In the data rows, the value 128 means zero.
Here are some points, one per row:
[123 131  97 127  90 124 138 124 120 172 119 107 129 155  99 149 143 154
 169  97 165 125  95  95  95 110 170 137 110 118 157 148 122  84  88 123
 134 157 110 147 144 120 119 108 156  87 164 106  90 156 144 129 129  94
 156 170]
[122 153 146 129 143 118 115 174 156 140 142 147 145 100 113 129 148 110
 104 122 123  93  89 141 143  90 143 126 122 110 134  96 165 128 129 150
 148 142 113 106 108 103  95  90 149 144 146 116 117 112  98 111  94 124
 168 114]
[116 144 139 122 126 143  97 134 133 117 136 149 153 126 123 133 129 156
 107 126 139 133 119 138 154 100 141 138 115 116 168 109 130 152 121 120
 132 112 116 118 110 140 119 128 126 139 126 131 138 109 134 163 134 159
 109 114]
[112 164 160 154 221 153  93 129 132 109 171 148 170  63  87  72 151 121
  69 118  80  85 102 134 153  69 117 108 152 159 123  88 184 146 165 151
 142 139  84  61 113 162 127 111 149 178 147 172 124  95  76 110  80 149
 138 118]
[112 125 166 116 150 129 118 142 149  95 139 122 120 101 149 121 114  80
 126 150  86 120 139 157 145 139 120 103 110 134  63 101 152 155 152 147
 117  86 138 112 110 123 130 145 135 165 115 130 144 111 118 166 122 155
 138 100]
[129 120 102 118  75 110 144 133 131 162 107 116 121 165 119 158 130 147
 165 109 167 132  99 113 102 120 173 141 101 102 145 143 121  94  85 125
 137 142 125 159 134 121 121 104 138  97 151  93  99 146 148 131 136  92
 160 155]
[129 139 137 157 118 103 141 181 196 150 131 124 136 127 132 160 145  93
 103 119 125  95 103 146 109 116 171 116 129 108 101 105 169 111 122 161
 139 145 129 127 127  52 105  77 126 150 145  88 104 134 106 112 104 107
 177  94]
[134 142  91 148 119 135 113  99 117 161 119 114 145 158  94 152 147 179
 165  84 155 132 107  92  94 132  96 138  98 126 154 151 117  92 107  99
 119 163 102 129 156 124 120 120 142  96 167 115  87 165 133 134 136  84
 121 163]
[149 107 141 101 126 120 153 122 117 123 120 118  84 113 166 129 109  75
 128 157 105 134 183 143 131 170 110 124 146 144  96 137 103 143 153 124
 127 108 167 145 128 116 131 170 113 111  97 140 165 134 141 115 130 155
  98 137]
[126 156  88 158 141 150 104  91 104 170 134 107 156 143  71 138 162 185
 165  72 150 122 102  74  90 119  90 134 110 144 167 154 120  84 112  97
 117 179  85 112 165 124 117 124 163  87 181 133  78 173 124 130 125  89
 117 179]
[ 82 146 122 104 137 172 105  96  88 121 143 105 127 117 105 110 133 168
 170 112 125 137 107 107 138 106 116 106  91 149 148 132 133 118 118 182
 113 123 103  98 131 188 107 161 173 123 149 157 115 132 153 165 123 133
  96 148]
[106 107 141  81  97 130 127 120 117  91 112 122 100 142 161 131  95 127
 167 152 122 157 131 152 150 147 129 115  77 112  96 124 123 146 118 154
 114  74 149 138 106 179 131 157 128 147 107 120 146 111 160 180 149 135
 120 117]
[184 127 146  87 113  64 111 159 159 158  91 184 129 124 134 169 112 100
 103 124 155  96 104 164 137 104 129 192  74  65 113  91 140 155 112  73
 190 117 129 167  85 113 114  89  99  90 144  75 143  94 116 113 119 129
 179 141]
[ 95 125 140 165 130 155 130 140 141 107 162  95 149 131 123 115 138 111
 131 139 107 141 148 112 122 139 176  92 173 156 122 134 124 125 137  98
  84 111 129 116 143  87 157 138 150 164 113 142 121 146 119 181 144 157
 136 115]
[156 125 116 125 123 122 142 133 107 133 121 139 109 131 144 130 133 127
 127 140 128 140 152 127 139 166  72 132 152 126 158 147  96 123 145 102
 120 149 152 130 137 120 113 138 117 120 106 137 141 143 120  83 126 111
  97 138]
[150 123 108 129 121 128 154 104 119 138 113 138 109 135 142 125 125 151
  93 125 137 131 142 136 124 122 135 134 153 134 164 142 121 119 128 173
 151 151 139 133 136 164 123 128  88 124 119 141 138 125 146  65 115 112
  83 132]
[128 150 141 123 152 128  93 147 129 111 133 161 148 113 120 123 136 145
 120 127 119 121 100 144 163 120  67 129  98 106 141 105 144 145 140 117
 127 128 116  97 107 147 103 114 136 157 130 128 127 108  99 129 115 116
 131 112]
[126 145 138 153 150 126 110 153 154 116 139 138 148 120 125 132 142 125
 118 124 109 118 112 139 137 136  86 112 119 118 115 111 150 130 145 122
 113 135 122 100 125 103 113 107 133 167 132 120 115 128  94 129 116 109
 141 101]
[116 152 136 148 137 145 100 136 153 130 144 136 160 123 115 140 142 147
  97 114 133 120 122 131 134 100 148 130 129 128 158 110 142 141 126 129
 130 128 110 112 125 105 117 120 127 138 138 128 125 124 126 156 126 155
 112 109]
[ 91 135 134 171 139 164 124 134 138 116 168  92 155 126 110 113 148 122
 129 128 109 135 142 103 118 128 173  90 175 164 134 135 128 119 136 107
  86 124 118 107 149  87 150 137 159 157 124 148 113 152 118 176 138 155
 130 121]
[146  90 132 112 129 124 168 109  86 101 127 127  97 124 152  84 107 100
 122 168 105 152 172 131 142 157 140 119 187 150 124 152  94 134 149  95
 119 112 160 142 127 178 172 156 109 144  80 161 161 119 129  96 135 137
 115 152]
[135 132 131 115 151 144 139 110 103 139 139 110 100  97 134 117 132  98
 126 134 105 121 168 119 126 145 102 118 154 164 126 139 112 128 155 145
 127 137 140 119 141 120 114 170 139 100 122 161 148 144 136 105 112 154
  84 151]
[169 143 144  81 129  98 128 172 123 149 116 189 110  91 144 133 131 108
  78 146 140 102 119 162 176 102 104 166 131  92 179 101 127 153 138 140
 182 146 144 130  89 132  74 109 112 106 115 126 165  92 114  51  90 140
 122 129]
[159  99 126 119 124 102 132  90 122 127 102 135 128 149 124 126 102 125
 132 124 133 133 135 130 107 129 151 155 113 121  92 134 120 133 117  63
 146 105 125 162 122 171 182 127  99 115 132 115 130 118 134 142 147 122
 152 164]
[172  63 121 103  58  70 162 102 151 110  65 137  99 198 178 163  68 119
 144 147 151 163 148 164 103 167 176 160  88  82  64 140 107 139  95  73
 143  72 166 206 113 167 194 120  51 131 101  71 142 112 164 155 179 102
 159 132]
[136 136 126 118 148 144 137 109 108 146 136 112 102 100 133 125 135 108
 123 127 112 119 163 120 122 140 102 121 147 161 133 138 115 125 150 157
 132 143 137 119 143 118 107 166 135  96 128 156 144 146 140 100 110 149
  78 149]
[127 147 141 144 152 126 104 152 148 114 137 146 148 117 124 129 140 129
 117 126 111 118 109 142 146 131  80 117 113 114 121 108 149 136 144 119
 118 132 120  99 119 115 110 109 134 165 130 122 119 121  94 129 115 112
 139 103]
[ 71  94 109 113 136 136 132 112  63  79 110 138 119 135 141  69  85 172
 179 170 193 168 116  97 144 133  68 183 133 138  86 154 103 175 109 226
 130 115 128 168 130 147 168 147 126  62 102 149 162  74 166 122 202 166
 156  33]
[128  98  90 149 100 143 186  88  99 135 124  85  98 161 138 112 127 142
 143 130 131 157 163 100  92 157 170 103 188 165 147 181  95  84 121 149
 107 150 148 146 170 151 160 147 113 125 111 150 119 164 157  90 139  99
  95 156]
[112 122 130 172 105 135 138 143 177 122 140  99 143 154 140 153 132 116
 118 128 124 138 148 128 103 144 186 104 153 135 112 131 131 122 123 119
  99 115 137 136 146  62 148 121 117 156 119 110 116 151 133 173 149 141
 133  96]
Along one direction, these points spread out more than along any other. Take the direction at right angles to it along which they spread out most. Go by this last direction. Where along it does each point below lie, from 0 to 99? The average is 50, and the first point in the table lies past the average. One standard deviation of the points above along it is 16.
[129 120 102 118  75 110 144 133 131 162 107 116 121 165 119 158 130 147
 165 109 167 132  99 113 102 120 173 141 101 102 145 143 121  94  85 125
 137 142 125 159 134 121 121 104 138  97 151  93  99 146 148 131 136  92
 160 155] >> 64
[156 125 116 125 123 122 142 133 107 133 121 139 109 131 144 130 133 127
 127 140 128 140 152 127 139 166  72 132 152 126 158 147  96 123 145 102
 120 149 152 130 137 120 113 138 117 120 106 137 141 143 120  83 126 111
  97 138] >> 51
[112 122 130 172 105 135 138 143 177 122 140  99 143 154 140 153 132 116
 118 128 124 138 148 128 103 144 186 104 153 135 112 131 131 122 123 119
  99 115 137 136 146  62 148 121 117 156 119 110 116 151 133 173 149 141
 133  96] >> 54
[146  90 132 112 129 124 168 109  86 101 127 127  97 124 152  84 107 100
 122 168 105 152 172 131 142 157 140 119 187 150 124 152  94 134 149  95
 119 112 160 142 127 178 172 156 109 144  80 161 161 119 129  96 135 137
 115 152] >> 43
[129 139 137 157 118 103 141 181 196 150 131 124 136 127 132 160 145  93
 103 119 125  95 103 146 109 116 171 116 129 108 101 105 169 111 122 161
 139 145 129 127 127  52 105  77 126 150 145  88 104 134 106 112 104 107
 177  94] >> 42
[128  98  90 149 100 143 186  88  99 135 124  85  98 161 138 112 127 142
 143 130 131 157 163 100  92 157 170 103 188 165 147 181  95  84 121 149
 107 150 148 146 170 151 160 147 113 125 111 150 119 164 157  90 139  99
  95 156] >> 75
[172  63 121 103  58  70 162 102 151 110  65 137  99 198 178 163  68 119
 144 147 151 163 148 164 103 167 176 160  88  82  64 140 107 139  95  73
 143  72 166 206 113 167 194 120  51 131 101  71 142 112 164 155 179 102
 159 132] >> 30
[116 152 136 148 137 145 100 136 153 130 144 136 160 123 115 140 142 147
  97 114 133 120 122 131 134 100 148 130 129 128 158 110 142 141 126 129
 130 128 110 112 125 105 117 120 127 138 138 128 125 124 126 156 126 155
 112 109] >> 51
[112 164 160 154 221 153  93 129 132 109 171 148 170  63  87  72 151 121
  69 118  80  85 102 134 153  69 117 108 152 159 123  88 184 146 165 151
 142 139  84  61 113 162 127 111 149 178 147 172 124  95  76 110  80 149
 138 118] >> 42
